(in the rows, 128 means zero)
Named turns come first, each shown by rows before and after it. Which turns, in which order, take the first row of each pair that follows to the second? Write the first one first, as in the answered first pair.
turn Z:
[113 136 138 110 133 126 128 105 156 115 117] |-> [122 114 121 114 120 116 114 133 103 106 108]
[129 136 111 152 156 145 132 159  97 145 116] |-> [126 166 124 143 160 146 137 115 150 145 120]
[130 127 140 126 139 123 138 134 144 152 134] |-> [138 137 128 121 117 105 131 110 128 138 124]
[155 124 141 135 142  72 156  77 122 157 141] |-> [156 100 134 147 147  77 153 118  93 164 139]
turn E:
[101 128 133 117 111 164 120 138 135 100 128] |-> [131 131 123 124 101 120 120 107  96 104 117]
[150 150  85 124 108 110 133  74 137  85 112] |-> [108 127  86 122 122 174 129 143 168  79 123]
[126 114 135 133 136 138 135 150 133 139 129] |-> [144 124 131 136 129 111 136 124 119 141 124]
turn N:
[122 142 144 114 129 121 111  92 165 120 160] |-> [125 142 125 111 103 115  97  96 130  96 145]
[129  84 120 144 139 122 115 192  65 129 123] |-> [123  98 152 151 188 135 143 186 135 163 149]
[142  69 125 147 121 132 131 199  58 156 130] |-> [138  89 164 153 171 153 163 184 143 193 156]
Then:
Each pair is 2 to 3 turns apart.
[121 148 133 111 121 137 133 114 147 119 120] |-> [118 136 120 111 109 135 123 131 117 108 114] : N then E then E
[117 177 143 124 132 153 141  95 203 134 123] |-> [108 115 105 136 104 160 109 195  84 110 103] : N then Z
[134 117 102 121  81  96 116  84 110 108 112] |-> [104 103  93 118  75 135 108 125 116  94 112] : E then Z
[126 156 140 108 133 115 134  81 163 135 120] |-> [121  97 123 127 134 130 122 175  85 134 119] : N then Z
[146 145 144 115 103  83 161  57 117 152 102] |-> [ 96 152 129  90  70 143 136  81 145 105  93] : E then Z
[133 122 161 145 174 133 149 129 178 170 147] |-> [124  93 147 149 168 149 138 180 140 162 142] : E then E then E
[189 145 137 138 138  39 146  58  84 186 123] |-> [117 193 123  88  78 117 114  29 178 105 105] : N then E then Z
[ 96 128 119  99  86 176  95 147 129  92 114] |-> [100 153 137  96 103 172 111 105 180 108 124] : Z then E then E
[132 101 118 129 114 139 123 166 105 138 124] |-> [161 120 130 136 124 101 138 120 111 157 127] : N then E
[140 109 154 136 161 131 140 143 157 180 151] |-> [ 99 108 137 119 125 178 116 167 160 133 137] : Z then E
[164 132 125 134 129  70 134 100  74 141 122] |-> [133 157 112 108  89 102 112  80 103  93 107] : E then Z
[112 117 106 100 133 127 109 137 111 127 116] |-> [125 119 107 103 140 109 114 122 103 138 116] : Z then E
[139 130 182 121 149 158 106 128 179 136 145] |-> [137 126 143 110  87 147  73 129 114  88 113] : N then N
[149 149 123 124 112  88 130  78 110 120 121] |-> [157 142 144 138 148  89 147  90 132 151 136] : N then N then N
[142 138 151 136 135  98 145  80 146 135 131] |-> [133 110 158 148 161 117 152 133 140 156 145] : Z then Z
[111 116 102 116  86 120 108 136  97 106 126] |-> [ 92 115 109 113  96 146 109 154 127 108 132] : E then E
[135 149 111 133 135 116 143 105 128 128 118] |-> [116 151 103 124 124 139 136 115 138 112 114] : E then Z
[110 110 104 106  91 148 117 151  88 105  96] |-> [110 100 107 107 100 156 120 165  90 114 101] : Z then Z then Z
[152 152 115 140 145 133 142 138 181 125 144] |-> [135 152 103 130 125 149 131 148 179 102 135] : Z then E
[128 123 139 122 154 136 146 136 186 136 143] |-> [155 136 135 120 145 102 146  97 166 142 134] : E then E
[134 101 121 147 139 126 124 180 100 143 132] |-> [139 161 127 123 115 107 126  75 158 124 124] : N then Z
[102 126 144 147 162 161 144 141 149 167 146] |-> [102 123 105 135  96 148 109 141  76 114 115] : N then N then N
[143 132 112 124 108  98 130 106 118 126 118] |-> [132 135 134 125 134 118 144 109 167 142 134] : Z then Z
[101 163 140 112 112 171 103 167 159 118 133] |-> [107 144 128 118 101 160  94 186 118 112 126] : Z then Z
[133  75 116 153 140 152 124 207 102 144 115] |-> [105 126  95 115  72 169  93 144 128  78  86] : Z then N then E
[140 135 144 140 158 125 155 123 163 155 153] |-> [151 108 128 150 145 115 142 157  95 149 144] : Z then Z
[128 124 125 143 138 122 151 155 134 157 139] |-> [137 142 109 133 105  99 136 117 111 135 121] : Z then N then N
[140 110 117 127 107 121 131 125  74 134 131] |-> [132 145 130 116 112 124 140  74 130 131 134] : Z then Z
[135 150 152 140 156 108 168  87 168 135 125] |-> [133 104 147 158 172 121 165 162 122 150 132] : Z then Z
[147 158 115 102  59 128  84 116 100 101 107] |-> [129 171 151 102 106 167 112 111 200 129 133] : Z then Z
[154 134 139 133 179 128 134 148 140 152 137] |-> [162 157 138 125 164 113 134 107 148 143 130] : E then Z
[109 138 113 127  48 118  90  66 125 112  79] |-> [ 81 132 154 135 116 174 125 102 222 154 117] : Z then Z
[160 121 114 138 121  94 125 114  81 132 110] |-> [129  96 110 138 125 135 120 170  83 128 113] : E then E
[ 83 149 102  85  74 188  78 137 129  54 108] |-> [ 74 151 119  87 101 211  93 142 175  72 126] : Z then Z
[105 118 136 132 154 160 141 162 136 131 126] |-> [116 143 146 129 158 144 151 117 165 138 127] : E then E
[149 158 115 142 135  93 123  68 163 114 129] |-> [114 144  93 126  97 138  94 116 144  69 116] : N then E then Z
[158 154 131 123 148  87 125 103 108 148 138] |-> [136 161 143 114 163 123 132 110 162 147 148] : E then E then E
[116 113 125 133 135 170 128 191 124 120 143] |-> [123 151 108 109  81 144 108 120 119  80 115] : Z then N
[144 150 152 112 180 150 128 111 157 120 139] |-> [149 115 136 126 176 146 121 164 101 122 137] : Z then Z
[121 164 119 128 103 137 119  84 156 114 117] |-> [110 128 135 146 144 168 136 153 167 144 139] : Z then Z
[104 130 129 124 135 184 132 176 157 140 142] |-> [121 123 100 122  96 149 110 171  80 114 119] : Z then Z
[136  82 141 151 150 126  98 185 117 129 117] |-> [114 115 122 123 101 145  78 147 137  80  97] : Z then N then E
[ 83 104 136 135 135 179 126 164 144 110 154] |-> [ 99 141 152 130 140 157 139  99 186 121 160] : E then E
[142 152 117 137  90  55  79 107  81 108 153] |-> [120 177 154 131 133  91 109  86 192 135 181] : Z then Z
[159 130 119 151 119 117 120 168 121 165 156] |-> [154 128 123 154 127 121 119 167 134 169 159] : Z then Z then Z
[162 156 157 118 183 105 151 117 149 130 119] |-> [163 129 151 129 189 105 145 161 112 134 120] : Z then Z
[131 154 132 126 120  95 116 101 112 112 128] |-> [123 121 127 136 129 112 113 156  85 118 132] : N then E then E
[129  97  96 104 107 162 127 169 113 131  99] |-> [154 101 126 122 154 140 158 150 146 181 120] : E then Z then N
[ 93 106 131 122 152 170 138 124 162 124 106] |-> [ 97  98 107 122 122 158 118 133 111 100  94] : N then N
[137 111 129 139 146 124 129 161 104 147 132] |-> [126 116 136 137 155 142 133 163 134 144 139] : E then E
[113 130 155 131 148 170 134 142 188 168 159] |-> [120  94 133 141 134 167 116 198 114 158 149] : E then E then E
[ 90 125 140 135 131 149 117 161 146 141 118] |-> [ 89 142 133 124 109 145 107 133 149 120 108] : N then N then Z
[139 121 152  98  88  86 118  60 149 157 129] |-> [ 99 113 166  93 106 146 121  99 198 155 141] : E then E then E
[155 113 137 146 151 107 144 129 109 148 140] |-> [110 119 133 127 138 165 133 151 150 116 141] : E then Z then E
[149 131 119 122 102  99 132 100  78 131 112] |-> [101 116 113 111  98 164 121 158 104 109 115] : E then N then Z
[ 99 149 122 111 106 179 117 126 158  95 116] |-> [117 167 123 109 104 149 122  85 160 100 115] : E then E
[122 127 127 145 138 144 131 169 125 121 151] |-> [137 135 112 136 108 118 117 135  99  98 132] : Z then Z
[155 118  89 146  81  67 123 117  68 137 139] |-> [138 164 121 127 106  87 145  58 183 150 158] : Z then Z
[117 121 140 127 103 130 111 146  79 125 114] |-> [136 121 145 135 120 109 124 131  80 144 120] : Z then E
[143 159 128 117  97 113 122  86 123 114 120] |-> [126 136 154 131 147 154 144 143 169 147 146] : N then Z then N
[152 140 157 160 142  96 164  85 158 132 159] |-> [138  88 129 168 116 115 140 171  74 110 144] : Z then E then E
[108 107 121 135 162 161 134 181 128 105 133] |-> [136 111 136 148 189 126 153 158 129 142 146] : N then E then Z
[152 117 129 139 135  89 125 117  81 155  95] |-> [145 148 144 132 142  97 131  76 138 157 102] : Z then Z
[123 113 121 130 111 112 121 151  86 118 126] |-> [102 115 134 128 130 147 131 168 133 124 138] : E then E then N
[147 155 154 106 142  71 142  82 128 166 145] |-> [105 174 138  75 102 116 116  81 160 117 133] : E then Z
[138 136 136 144 133 119 130  85 149 165 136] |-> [127  97 113 148 121 133 110 150  89 151 125] : Z then E then E
[162  87 140 124 143 131 118 152  90 137 132] |-> [148 139 150 100 128 144 119  86 165 116 128] : E then E then Z
[123 113 132 143 166 127 140 154 130 169 136] |-> [129 156 115 120 115 101 118  77 129 129 111] : Z then N
[ 96 118 137 132 120 173 138 148 149 114 131] |-> [ 98 123 138 129 121 172 136 140 157 114 131] : Z then Z then Z
[112 133 128 112 105 140 112 125 210 102 136] |-> [141 147 123 115  97  95 113  81 184 107 129] : E then E
